In the data rows, 128 means zero.
In each game, the first row plays the second. By how much does the first row win? 15 means about a draw, 30 a big win and 0 a big loss. Wins can go round in a circle. Each row has two weighted sums of its numbers, A and B, taken from their middle values. A row wins by its A times the other's B, less its B times the other's A.
[102  96 108 157 114 160 137 147 170 150 128 227 161  62 138 143 104 170
 119 114]
[114 119 112  63 108 112 154  71  84 122 111 152  89 136 156 119 128  92
 105 135] ~ 17
[ 87 130  76 123  97 124 158 115 127 100 120  86 146 122  71 106 118  90
 112 146]
[127 120 155 113 100  97 145 119 139  64 130 112 108 154 193  97 137 112
  82 117] ~ 18
[176 107 176 111 168 159  84 127  78  82 113  98  94 165 152 131 109 126
 131 150]
[151 131 103 133 148 138 163 140 135 160 108 175 143  90 167 111 126 178
 155 139] ~ 27
[142 149 146 160  65 101 129 110 142 104 148 159  69 195 152 120 147 132
 128 121]
[175 158 152 154 156 138  93  99 195 160 147 129  77 111 119 109 146 130
 137 150] ~ 27
[101 102 146 157 105 145 137 165 166 147 143 203 147  83 137 144 126 176
 137 119]
[ 99 133  85 163 103 134 154  92 116  77 122  87 138 129  80 129 113 163
 123 139] ~ 16
[118 106 155 113 123 114 125  98 136  88 127 110  99 159 157 113 123 123
  73 113]
[155 122 131  88 119 128 105 119  69 132 124 147 122 181 149 146 147  68
 137 131] ~ 17
[172 124 102  91 110 101  65 160 114 123 125 163 127 152 154 127 145  75
 125 123]
[130 159 188 110  78 103 141 101 141 112 145 117  83 200 168 126 126 152
  79 146] ~ 15
[120 118 121 154 162  88  98  59 121 161 159 102 126 141 165 140 116 116
  96 132]
[128 133  77  78  91  99 113  87 104 105 122 143 124 133 124 129 149  82
 116 119] ~ 20
[100 140 176 157 148 134 163 123 137 178 120 114 114 103 129 113 119 155
 181 119]
[ 51  99 136 152  74  98 118 158 172 135 143 183 139  41 117 104 145 152
 156 117] ~ 16
[146 158 127 112 162 122  90 157 160 184 139 107 102 105 153 108 134 137
 158 141]
[147 194  89 150 122 116 144 107 182 145 111 129 183 173 161 176 124  95
 115 142] ~ 7
[154 156  92 137 134 113 134 114 120 192 120 107 155 120 107  98 139  81
 126 144]
[121 102 152 152 156 137 108  64 112 150 169 131 142 157 167 147 144 138
 110 134] ~ 16
[117  81 122 164 190 150 143  71 119 173 128 101 111 118 105 161  98 101
 170 121]
[175 147 160 118 193 109  83 141 117  67 122 105 110 213 105 134 114 143
 107 126] ~ 18
[164 128  81  78 103 116  79 136 131 126 120 143 120 189 141 121 164  64
 123 115]
[139 144 122 135 102 182 137 108 142 132  97 150 149 128  83 130 149 192
 175 120] ~ 24
[122 112  67 114 100 112 157 107 100  60 118 128 117 124 104 123  97 114
  83 141]
[135 177  89 154 145  93 134 110 124 156 130  96 172 120 132  68 136 104
  96 131] ~ 23
[139 140 160 113  57 117 147  84 104 132 149 121  62 203 176 106 145 114
 108 122]
[ 90  77 112 189 124 146 148 173 116  92 134 160 189 114 114 182 123 104
 165 108] ~ 9
[181 217 104  82 112 117 124 140 115 130 136 108 149 155 136 129 125  72
 143 145]
[147 140 150 107  82 119 148 126 174 135 154 149 107 113  92 181 151 119
 155 115] ~ 22
[145 105 119 108 130  99 183 116 152 128 152 125 145 115  84 163 119  91
 126 105]
[160 178 135 130  76 153 132 133 164  98 128 149 143 106  65 150 165 183
 147 129] ~ 15
[ 95 101 139 174 156 145 150  88 133 150 133 116 131 188  69 158  94  91
 170 129]
[150 177 118 163 120 114 129 192 113 114 126 199 145 132 189 117 149 175
 141 139] ~ 28
[141 117 170  99 101 109 138  94 123  83 134  89  71 173 167 105 144 123
  94 112]
[115 122 115 160 101 190 100  99 144  85  63 137 106 109  86 133 129 176
 131 128] ~ 18
[101 173 163 142 161 166 107 128 166 171 120  73  82 124 125  91 120 149
 123 138]
[150 116 144 135 185 148 172 150 130 151 114 143 128 123 146 145 132 148
 162 156] ~ 24
[133 165 147 121  77  97 136 124 131 100 156 118 100 166 167 107 151 152
 110 122]
[133 148 134 165 169 103 114 121 121 180 163 101 172 154 141 151 138 140
 104 138] ~ 10
[116 115 119 162 137 172 162 134 151 150 101 186 177 103 122 166 118 172
 101 118]
[ 86  92  87 157 115 134  63 138 111 151 119  94 172 120  69 136 103  93
 141 111] ~ 9
[147 190 115 115 127 130 137 128 110 192 143 109 141 119 128 106 135 127
 108 138]
[175 104 195 125 178 134  73 134  55 108 124  74  86 155  92  94 116 132
 140 124] ~ 14
[114 141 137 175 156  77  94  89 121 156 158 132 166 152 148 131 149 122
  84 128]
[111 109 117 154 169 113  99 100 103 178 167 121 158 139 173 138 142 118
  99 130] ~ 15
[134 199  82 125 135 111 114 133 166 112 113 103 181 163 134 144 116  85
 120 140]
[ 99  94  67 157 131 147  57 126 110 120 114  87 186  97  97 108 125  94
 120 115] ~ 16
[124 126 139 126  97 179 123 106 137 101  84 138 116 137 104 141 146 159
 140 136]
[155 207 115  95  93 121 136 127  56 140 111 121 128 110 144 113 140  95
 126 133] ~ 14
[109  89 181 121 124 102 124 118 157 124 170 133 121 143 137  86 116 137
 143 120]
[159 178 116 134 139 135 147 147 124 161 131 164 157  94 161 101 166 198
 155 146] ~ 17
[132 126 186 121 153  85 110  79 141  94 150  99 146 164 125  93 139 106
 154 124]
[ 99 113 135 176 128 103 151 199 162  59 148 150 181 121 138 199 118 164
 137 113] ~ 17
[126 176  89 186 109  75 140  79 165 111 149 137 146 175 126 163 143  92
  89 131]
[ 89 160 185 168 161 138 178 135 126 166 111 112 125 108 144 109 116 141
 133 114] ~ 12
[140 153 125 136  78 154 120 111 153 114 113 177 146 131  69 142 162 177
 145 125]
[ 89  88 109 169 156 130  81 147 100 140 133 115 165 145  91 173 117  51
 173 129] ~ 17
[ 78  88 130 184 113 140 142 137 161 166 133 204 130  63 121 152 124 184
 126 105]
[ 96  89  94 153 123 154 174 157 185 149 120 199 172  85 104 164 131 165
  99 115] ~ 13
[122 140 156 130 163 145 129 146 138 158 127 106 119 127 151 115  91 154
 139 115]
[160 193 100  88  89 129 136 152 105 165 106 100 144 159 148 132 138  73
 133 131] ~ 16
[143 193 112 120 109 107 129 155 135 181 131 111 144 115  98  97 124 120
 129 144]
[101 101 140 139 165 127 102 131 116 112 141 151 134 137 171 146 133 132
 104 146] ~ 11
[165 199  79  80 103 131 148  91  95 162 113 112 145 160 158 121 133  77
 140 135]
[163  99 119  76 122 134  54 157 121 147 147 144 107 120 165 132 170 145
 161 128] ~ 27
[107 133 113  97 113 136 136 118 185 121 123  80 125  82 111 118 124 157
  73 124]
[129 141 143 108  91 110 149 108 127 140 143 137 124 115  74 185 163 155
 157 119] ~ 14
[151  96 135 116 197 155 175 124 130 180 120 162 121  90 137 168 138 171
 158 140]
[144 148  90  89 127 139 115 180  53 122 103 116 120 105 129 137 122 126
 159 128] ~ 19
[163 224  99  70 112 122 129 142  61 170 135  99 162 113 150  97 147 102
 135 136]
[154 142 106  85 115 110 133 162  42 117 105 122 104 107 152 127 144 112
 136 138] ~ 17
[166 148 118  46 138 130 120 168  48  99 103 135  81 115 135 135 142 140
 152 145]
[159 114 123  76 102 100  88 119 127 114 120 156  97 165 109 153 151 112
  92 140] ~ 12
[163 105 150 109 172 141  74 156  88  66 119 113  63 155 123 116 110 109
 146 121]
[147 100 165 136 185 140 166 105 148 173 128 130  87 140 104 169 112 135
 136 146] ~ 27
[152  90 125 125 128 105 188 150 141 141 163 107 131 134  95 168 110  67
 107 113]
[133 184 112 139  72  77  97 124 131 105 144 150 136 186 160 126 154 103
 138 137] ~ 10
[ 96 106  82 113 103 127 163 100  77  86 120 132 109 136 146 108 111  93
 104 125]
[ 87 115  88 175 124 131  55 127 137 106 124  96 168 115  58  95 134 165
 110 108] ~ 19
[141 138  65 181  98 100 129 100 176 115 124 143 163 159 146 155 135  62
  84 129]
[166 161 118 153 115 120 115 185  94 122 110 210 126 141 185  99 143 131
 170 131] ~ 12
[112 104 133 127 139 187 137  71 118 110  72 136  91 143 132 110 109 171
 132 141]
[110 127 106 154 123 175 163 154 162 149  94 188 140 103 130 182 128 185
 102 119] ~ 19
[130 188 174 115 164 120 146 138 155 172 115  67  73 119  98 109 118 154
 122 134]
[193 128 131  63 109 125  33 140 112 150 165 150 131 144 149 121 146 107
 161 150] ~ 17
[128 164 134 154  86 168 124 125 151 115 112 153 148  96  87 154 166 195
 171 111]
[104  86 145 131 169 128  94  96 120 118 146 129 127 144 193 144 139 115
 104 128] ~ 16
[ 93 142 158 145 150  98 172 185 148 105  92 139 186 108 121 134 136 126
 125  86]
[142 162  99 171 149 100 123 102 125 171 140 117 154 119  88 112 160  92
 111 140] ~ 20
[ 78  98 118 150 157 124 155 101 127 165 139 117 146 189  48 134 101  94
 148 124]
[167 184 105  73  88 135 157 132  85 169 114 127 143 132 139 151 144 131
 124 128] ~ 20
[161 100 149  77 183 154  93 149  49 113 112 100 103 121 147 141 109 125
 148 132]
[114 133  68 170 133 168 152 100 110 104 124  87 177 135  48 116 120 153
 137 137] ~ 20
[129 131  99  81 124 107 138 106 127  91 119 126 117 160 123 126 123  91
  73 131]
[ 99 110  95 139 141 118  65 146 158 108 114  83 162  74  99 122 110 150
 107 109] ~ 15
[121 115  92 142 135 179 170 122 172 146 116 194 184 120 118 215 141 143
  74 116]
[162  95  90 154 136 169 139 124 108 116 131  95 204 138  99 112 130 131
 155 118] ~ 10
[ 97 117  80  99 137 109  94 150 147  91 121  83 157  86 110  84 142 157
  79 121]
[118 103 149 125 169 125 108  99 126 141 158 151 154 145 191 125 133 106
 106 144] ~ 18
[108 124  75 110 119 126 166 100 119 110 114 139 143 134 128 109 114  61
  94 133]
[149 191  98  97 131 130 129 161  36 133  98  88 123 108 164 122 154  95
 170 137] ~ 18
[ 85 157 170 165 163 144 135 114 131 150 113  92 111 118 133 119 130 150
 143 125]
[171 136 121 127 142 158  58 136 140 141 134 116 115 113 140 108 161 144
 149 157] ~ 17
[127 161 124 161 124 164 163 112 112  88 113  75 179 105 113 130 106 132
 132 137]
[115 123  99 119 136 125  68 159 127 110 134  90 177  94  95 114 102 115
 132 125] ~ 7
[121  98 173 142 140  78 117 120 144  92 144 110 112 123 117  83 111 163
 159 118]
[ 75 126 149 153 161 110 201 146 145 160 121  92 150 104 123 106 114 139
 146  89] ~ 15
[153 129 142 104 121 113 163 123 160  92 164 124 116 112  83 167 141  73
 112 119]
[169 141 106 118 149 124 120 181 108 151 127 172 156 110 180 106 155 153
 171 135] ~ 12
[147  86 174 107 169 138  86 126  89  83 126  62  72 173 106 107 116 122
 132 135]
[125 129 101  94 115 135  84 115 146 107 123  85 153 107 119 113 122 153
  82 123] ~ 18
[118 111 105  92 143 159 106 134 132 136 124  71 153  96 127  89 126 122
 105 109]
[125 133 146  54 138  85 108  79  93  99 133 170  89 156 155 119 114 110
  81 128] ~ 17
[112 111 192 142 109  68 139 109 175 126 151 105  94 124  98  70 148 124
 147 118]
[ 99  84 129 138 134 146 137 167 126  88 135 138 165 108 131 173 113 101
 136 110] ~ 16
[167 151 105 118 131 140 134 163 106 158 100 165 124  83 178 107 152 196
 168 136]
[121 196 184 146 162 153 117 104 143 194 133  92  94  83 109 110 102 137
 143 141] ~ 13
[ 89 113 170 172 157 116 146  94 115 156 130  98 117 173  63 169 117 119
 149 128]
[192 103 123  54 141 152  47 147  89 140 126 187 120 143 182 123 164 100
 165 146] ~ 8
[ 92 122 129 160 113 170 124  87 112  87  62 140 159 151 123 124 115 164
 127 136]
[124 147 125 161 105 200 127  92 157 103  80 159 129 133  92 126 134 167
 122 130] ~ 9
[ 90  85 139 156 176 138 170  78 116 168 133  98  85 154  65 163  96 114
 173 114]
[153 158 125 133 147 136  93 143 175 147 156  87 105 137 135 113 134 122
 122 141] ~ 11
[155 130 154 113 119 112 165 134 156 109 146 143 100 127  76 185 142 129
 142 114]
[110  96 215 151 148 116  97 108 127 113 136  98 122 140 133  86 115 133
 158 114] ~ 17
[177 112 143  68 138 166 120 180  31 138  82 113 111  88 157 151 123 146
 151 130]
[107 131  78 114 100 129 149 122 141 112 132 113 111 121 133  99 116  60
 103 132] ~ 15
[103  75 131 175 129 126 179 219 160 101 113 161 174 147 112 147 103 125
 130  98]
[155 141 129 107  70 122 119  89 146 136 145 136  80 119  88 176 155 145
 164 123] ~ 14
[120 107 107 149 118 179 161 123 164 151 108 169 174  79 129 168 130 152
  94 123]
[153  78 116 113 159  96 182 188 152 137 131 134 126  98 152 126 114  84
 128 111] ~ 17
[172  53 145 135 189 169 159 147  89 151 128 156 103  98 159 145 117 167
 147 145]
[ 98  81 167 159 149 163  98 107  55  65 100 152 132 143 156 119 128 134
 107 130] ~ 15
[107 118 151 168 130 142 151 209 116  83 112 155 161 134 132 163 114 118
 141 116]
[162 213  94 104 107 105 118 110 144 134 104  90 149 129 140 130 118  83
 109 139] ~ 27
[ 97 157  88 162 114 122 144 115 111  75 109  88 148 128  63 120 112 130
 113 150]
[163 114 111  69 115 111  85 123  98 120 127 164 129 170 150 133 155  68
 115 126] ~ 12
[157 124 146 116 188 139  92 116  46  49 108  83 102 158 120 139 126 134
 137 145]
[115  99 164 165 151 143 136  89 113 173 128 118 108 194  95 158  71 102
 163 139] ~ 14
[138 123 112 174 140  87 118  95 139 186 155 113 167 160 126 113 119 140
 113 134]
[104 104 176 155 153 118 158  75 114 154 130 104  70 181  60 175 103 111
 146 142] ~ 12
[106 166 190 149 142 112 127  93 131 163 125 100  67 135 127 108 106 163
 117 139]
[111 119  84  89 115 127 145 112  98  77 138 151 103 143 108 109 133 119
  90 136] ~ 14
[105  83 183 118 120  86 127 118 147  99 162 115 111 137 114  82 117 139
 153 130]
[ 96 129 181 131 129  64 110 108 142 121 154 118 112 151 117  95 133 120
 170 127] ~ 14
[ 86  84 182 153 147 123 189 156 121 165 102 141 125  90 129  96 121 129
 112  91]
[130  83 109 163 151 186 167 101 131 168  92 149 168 126 140 175 128 162
  98 122] ~ 19
[127 122  99 132 116 127 174 115 119  69 114 117 146 127  92 107 113 119
  98 144]
[116 133 150 130 153 120  82  63 100 130 147 145 133 131 160 139 138 114
  81 135] ~ 15
[108  97 149 129 127  96 193 236 161 128  83 130 157 102 108 102 128 104
 118  87]
[120 102 139 141 181 149  93 109 147 153 114 139 161 151 192 149 118 104
 112 129] ~ 16
[168 189 123 150  57 111 130 136 132 142 129 155 138 173 175 118 163 135
 154 127]
[163 151  96  73 136 150 129 171  13 124  94 117  90 109 126 124 144 123
 131 141] ~ 17
[131 138 137 109 100 116 161 117 163 140 139 140 114 124  82 178 145 103
 128 115]
[ 72  99 165 157  78 139 153 155 145 141 156 181 123  37 147 122 125 149
 159 136] ~ 10
[152  71 123 104 147  72 152 184 141 105 149 139 107 106 171 126 112 129
 105 121]
[110 106 137 156 109 112 139 161 139  99 155 162 181 121 106 202 109 135
 125 113] ~ 8
[ 94  88 130  87 102 153 119 100 129 101 130  55 104  78 116  87 110 163
  80 125]
[ 99 125 134 153 117 177 110  98 121  98  88 114 124 157 106 114 125 170
 122 144] ~ 22
[109  89 198 143 123  89  88 130 164  96 165 139 128 139 125 117 122 136
 170 129]
[132 166 141 133 122 167 114 136 152  69  78 160 117 135 111 152 139 188
 146 137] ~ 17
[101 115 147 166 117 154 131 190 121  84 119 153 176 115 124 173 128 145
 137 104]
[103  78 127 126 176 155 121 106  83 113 109 137 149 118 201 122 114 118
 115 144] ~ 13
[ 99  89 122 172 111 133 166 188 143  88 120 160 183 130 102 159 103 105
 113 108]
[159 123 162  85 158 164 120 154  45 120  98 110  85 145 149 144 127 116
 130 138] ~ 9
[132 152 111 115 133 114 146 152  91 204 124 103 159  97 112 101 131 107
 158 132]
[151 125 147 131 105 115 131 146 146  89 145 136 113 126  87 183 127 104
 132 112] ~ 16
[135 164 112  99 101 122 159 151 113 192 135  90 144 132 100  88 121  77
 140 139]
[132 102 138  61 100 142  96  98  77 126 120 164  91 162 153 138 138  79
 107 135] ~ 14
[161  98 136 105 130 117 178 152 130 119 153 137 112  88 150 142 117  92
 126 114]
[142 102 140 127 206 131 163 138 114 174 116 138 118  87 130 182 131 168
 123 131] ~ 12
[ 71 117  94 179 141 127  68 122  89 164 133  93 181 110  82 147 116  71
 145 104]
[167 183  89 175 121 105 137  86 176 104 139 141 159 176 138 164 129  88
  90 123] ~ 9
[177 131 125  83 115 130  81 131 124 165 145 124 111 123 130 118 171 150
 137 151]
[143 184  99 113 128 129 104 166  95 134 117 112 117 101 120 115 159  85
 125 134] ~ 5
[ 91 155 190 152 170 113 181 160 129 171 117 116 130 126 155  98 114 106
 140 108]
[170 141 129 126 139 167 136 168  87 170 125 196 168 108 185 137 140 170
 167 142] ~ 9
[ 69  80 114 175 107 122 129 162 147 154 139 213 109  56 112 138 125 189
 124 117]
[114  96 114 161 148 143 150 142 147  85 170 140 203 106 127 188  95 162
 122 105] ~ 8
[147  99 148 102 146  71 102 115 127 120 148  83 102 170  96 107 100 131
 150 113]
[167 110 102 136 126 153  71 145 162 155 149 135 123 128 123 117 149 126
 144 151] ~ 16
[150 128 110 100 173 146 154 187 117 157 134 149 142 106 158 151 137 165
 155 139]
[143 167 128 141  98 115 122 100 117 118 124 158 100 155 183  87 163 131
 143 132] ~ 25
[144 126 135 135 177 165 154 120 136 148  96 143 107  98 133 142 138 177
 149 144]
[145  91 127 138 202 163 170 104 116 168 129 114 111  93 103 158 102 136
 153 133] ~ 13
[151 111 133 100 147 101 171 108 134 131 156 141  64  70 133 152 133 113
 136 111]
[154 122 148 114 117  94 147 100 168 101 164 133 102  80  53 181 145  95
 107  99] ~ 25
[123 119  89  59 139 123 102  97  78 135 116 154  85 168 160 130 139  73
 130 114]
[132 174 154 147 163 152  98 103 152 159 112  98  62 101 101 126 119 161
 110 135] ~ 16
[104 138  74 142  92  87 150 123 150  81 139 103 169 145  80 103  98 138
  86 122]
[159 107 127 114 181 159 165 132  73 153 112 152 116 108 139 138 159 178
 156 139] ~ 10
[100  99 144 166 135 178  97  71 110  80  95 141 131 142 147 115 116 100
 109 131]
[128 148 121 114  82 111 130 185  82 173 119 104 116 134 104 122 122 127
 128 141] ~ 16
[110 131  93  77 107 115 165  81 104  74 129 140 110 170 129 116 134  77
  79 130]
[102 110 170 182 176 156 160 100 110 129 134 114  67 139  73 183  89 140
 131 140] ~ 16
[112 130 128 134 124 185 113  96 138  87  77 123 127 147 135 116 120 161
 154 135]
[110  79 143 130 179 131 103 107  77 124 156 145 149 142 205 114 114 134
 116 151] ~ 17
[159 126 103  88 119 119  80 155 125 138 151 160 141 178 136 133 162 113
 125 137]
[148 191  72 108 126 116 109 112 130 155 114 120 141 123 145 146 121  75
 131 134] ~ 10
[ 99  82 168 123 104 102 132 131 153 132 168 132 127 129 135  85 135 150
 181 116]
[155 155 112  80 150 147 109 174  53 112  83 125 120 134 159 126 139 113
 152 131] ~ 15
[ 88  81 130 147 109 143 176 120 132 167 147 187 152  77 127 132 139 189
 129 102]
[114  76 134 143 112 189 122 106 159 102  80 127 109 138 108 134 135 152
 155 139] ~ 16
[170 165 107  96 112 117 134 192 113 117 139 169 164 128 167 118 146 173
 145 140]
[130 172 162 134  70  88 137 114 124 113 149 146  89 198 176 121 148 116
 120 149] ~ 24
[ 90 116 142  89 101 144 121 108 157 102 121  64 107 106 111 104 141 145
  61 116]
[159 147 120 136  97 164 127 188 108 126 106 190 131 106 206 108 161 139
 160 141] ~ 4
[156 139 173 123  99 120 120 121 161 107 167 154  98 144  91 186 147 141
 137 121]
[121 168 121 119 118  97 144 168 132 182 133 133 144  97 120 106 112 108
 143 148] ~ 15
[125 152 121 117  97 172 125 114 154  87  87 149 100 161  95 148 124 157
 126 128]
[151 182 125  97 108 148 120 156  65 123 103 130 109 122 142 154 129 113
 132 141] ~ 17
[117 118 144  68 112 123 137  74  68  95 114 155  97 183 156 141 122  63
  85 122]
[130 167 109 158 148  85 104 107 145 166 148 108 197 171 147  92 134 103
 113 130] ~ 15
[ 87 108 141 166 165 145 162  82  83 154 119 105 119 172  79 150  80 107
 164 127]
[135 146 138 132  50 147 143 111 172 151 128 154 135 108  70 168 163 173
 188 125] ~ 14
[107 101 172 152 148 177 113 104 123  74 100 150 148 129 191 118  98 115
 134 145]
[150 155 146 139  67  93 135 104 148 110 165 146  95 212 140  98 148 114
  92 127] ~ 16
[128 170 188 146 171 175 106 118 148 167 124 122  57 115 114  99 117 136
 130 136]
[126 142  74 140 118 100 126  72 150 167 134 101 182 136 102 100 156 141
  87 130] ~ 12
[127  99 170  95  94 106 133 120 158  92 133 100  85 146 153  99 110 137
  82 132]
[123 137  95  73 139 104 117 111  93  84 111 145 109 164 156 118 114  96
  95 131] ~ 16
[116 125 109 150 139 175 153 127 179 153  92 170 180 117 131 163 117 169
 112 116]
[133 140 144 119  91 118 135  61 133  91 149 128  79 195 173 107 139  86
  88 124] ~ 16
[104  86 155 172 166 134 165  74 119 156 130  86  96 182  80 140  92 131
 167 134]
[ 88 134  87 155  89 114 152 103 130  92 118 120 115 111  88  83 127 107
 111 134] ~ 14
[104 100 159 154  91  83 122 108 166 142 198 155 135 108 118  93 109 141
 178 133]
[124 118 137 102  99 120 126 119 141  80 114  75 128 136 170 108 118 146
  77 124] ~ 15
[130 134 121 150 161 109 119  96 144 169 142 111 170 146 137 129 154 119
 108 148]
[161  94 153  82 116 113  82 119  71 110 129 168 107 166 144 106 136  61
 120 136] ~ 11
[108 107  74  99 127 134  86 154 157 104 112  95 212  74  95 126 136 132
  97 118]
[166 114 144 105 190 181 116 141  61 100 108 102 101 177 136 121 121 131
 147 146] ~ 11
[ 94  93 143 164 172 114 139 105 111 142 140 109 101 175  59 137  98 111
 142 112]
[119 150 134 141 167 132 117 134 163 164 118  91  79 107 120 107 145 145
 103 130] ~ 5
[158 130  97 114 128 117 152 117 116 208 118  90 145 119  94  77 125 132
 124 135]
[134 115  99 103 159  83 181 168 140 130 145 140 115  79 141 132  95  93
 142 118] ~ 13
[163 150 163 107  80 120 141 133 150 110 137 165  86 125  81 225 176 165
 135 139]
[103 100  47 168 137 148  65 148 115 113 141 104 132  83  92  96  99 119
 157 104] ~ 15
[120 125  73 120 120 107 136 104  98 117 128 134 130 135 134 119 114  93
  93 118]
[173 164 113  80  95 131 110 165  72 137  98 129 111 150 135 121 136  73
 139 136] ~ 18
[113 158 176 149 145 144 141 135 171 174 124  95  92 134 100 110 112 145
 138 123]
[141 150 121 130 114 121 119 157 118 142 115 172 151 133 158 115 158 178
 140 134] ~ 14
[121 123 200 141 138 108 123  89 168 107 165  96 129 132 124  91 135 119
 145 133]
[100 112  85 153 128 128  57 123 115 151 130 109 161  91  58 127 101  90
 154 119] ~ 15
[137 127 161  97 104 128 136 124 177 117 159 134 109 127  80 188 136 106
 123 121]
[ 88 114 184 129 131 102 200 195 141 140  91  99 137  94 133 119  96 130
 114 104] ~ 17
[ 69  88 160 190 128 148 134 183 125  94 108 152 155 103 124 155 111 140
 157 110]
[ 68  88 129 134  59  97 119 165 163 169 167 197 132  60 121 123 134 158
 150 120] ~ 18
[105 124 149 128 104  92 134  83 153 139 188 150 115 102 119  98 151 128
 158 123]
[168 138 122 100 119 102 162 148 170 127 171 122 120  94 102 155 125  75
 108 113] ~ 15
[ 90 114 155 151  54  89 154 125 197 145 172 141 132  90 112  88 119 144
 165 123]
[140 110 141  72 125 103 108  87  90 115 108 158 107 163 139 138 142  60
 103 118] ~ 22
[123 128 114  96  97 105 140  78 103  76 113 131  88 151 129 110 115 104
  97 137]
[155 220 116 108 125 121 128 106  88 124 116  92 134 143 161 115 120 108
 125 138] ~ 13
[114 106 181 108 125 109  95 118 153 122 157  99 112 159 121  91 110 147
 162 116]
[148 127  65 173 119 126 157 132 175  94 120  85 217 157  67 103 138 132
 145 129] ~ 19
[ 96  98 153 142 176 183 107 109  78 113 114 139 124 130 203 128  97 116
 128 135]
[116 140 118 139  76 157 130 109 139 100  89 145 137 112  79 128 162 188
 149 125] ~ 14
[146 107 122 168 145 107 111 117 130 164 194 120 144 177 161 144 126 103
 100 139]
[ 98  89 123 168 168 129  84 130  82 130 136 108 145 120  88 137 126  81
 137 115] ~ 14
[181 135 103 111 130 146 137 182 100 126 123 187 144 126 186 115 149 158
 173 130]
[118 114 184 105 156 110 121  90 134 104 149  96 105 131 136  95 124 147
 140 138] ~ 13
[158 177  78 154 131 113 131  91 141 133 120 136 147 174 149 144 106  80
 121 137]
[148 113 146 102 184 144 101 126  88  79 124  76  89 166 120 103  94 117
 128 121] ~ 14
[120 107 183 137 175 145 172 105 113 157 115 129  94 120 110 192 121 141
 142 141]
[164 127 148  95 180 147 100 149  63  80 119 107  93 142 124 130 117 137
 125 143] ~ 9
[143 172  88 158 126 126 122  89 147 145 132 160 160 157 147 162 137  92
  97 125]
[116 140 120  68 113 100 116  96  79  90 123 142  85 170 132 127 137  79
  62 129] ~ 20
[134 110 152 102 163 104  85 115 145 120 134  67 107 162 105  98  95 108
 136 125]
[101 131 110 118 114 127  79 149 137 100 119  82 165  92 101 130 125 136
  85 115] ~ 16
[ 82 130 200 149 161 107 208 142 131 143  99 119 141 136 113 104 123 126
 134 111]
[115 148 160  96 103 125 113  94 144 104 136  71  93 118 161 108 121 143
  59 118] ~ 15
[ 99 163 135 119 108 103 147 164  69 133 117  88  93 111  71 129 122 129
 114 143]
[147 137 164 113 121 125 144 121 130 110 161 129  87 102  94 165 144  82
 131 113] ~ 16
[170 144 117 131 162 175  38 163 138 145 150 128 109 113 136 112 150  99
 166 158]
[112  92 183 139 122 101  92 135 161  99 160 102  84 105 120  78 114 125
 149 110] ~ 4
[ 94 109 165 118 144  95 130 124 138  95 155 107 124 177 108  85 130 125
 153 117]
[137 166 160 117  73 100 143 143 127 121 170 127  84 162 188 101 158 122
 102 122] ~ 3
[162 135 157  91 161 138 112 149  36 101  97 129  84 128 133 153 128 122
 122 129]
[ 86 116 179 152  95  86 115  86 165 110 173 118 101 103  91  71 139 146
 139 137] ~ 14
[132  81 100 143 159 177 168 100 158 126  99 181 189 139 103 205 117 158
  88 128]
[134  87 171 100  94 126 138 108 128  98 145 105 114 156 181 112 113 146
  72 123] ~ 7
[111 147  91 117 106 145 137  85 109  86 105 112 114 135 118 124 115 105
  70 135]
[106 109 112  79  99 144 116 121 172  93 127  73 119 133 154 111 115 141
  78 125] ~ 14
[ 97 103 102 175 135 126  76 117 111 134 127 134 161 127  72 133 117  92
 156 110]
[139 134 111 167 148  85 104 103 140 183 162 120 147 148 155 119 139 100
 106 134] ~ 11
[139  87 133  91  86 129 125  96 139  81 131  94  83 140 166  84 129 100
  81 121]
[119 104 141  97 111 112 119 149 158  97 121  43  99 134 160  91 128 159
  73 116] ~ 18
[127 172 110 136 119  99 157 137 149 213 128 109 145 113 104 101 119 116
 117 127]
[143 112 145 112 153 111 186 125 140  99 154 116 120 101 121 131 117 108
 129 114] ~ 15
[175 141 110 113 175 132 152 155 103 137 123 152 167  97 164 121 141 178
 167 138]
[125 113 150 150 179 162  97 138 134 169 123  94  26 103 108  99 121 136
 114 127] ~ 15
[ 97 132 189 141 149 134 152 129 161 168 111 124 109 128 145  87 110 138
 135 116]
[175 102 134 123 211 155 183 125 114 140 107 138 126 106 127 175 130 118
 132 144] ~ 17
[124 130 158 128 102 116 154 146 162 135 151 117 103 115  79 182 118  89
 131 115]
[105 132 141 164 125 153 134 177 161 128 152 202 179  74 122 150 137 206
 113 116] ~ 15
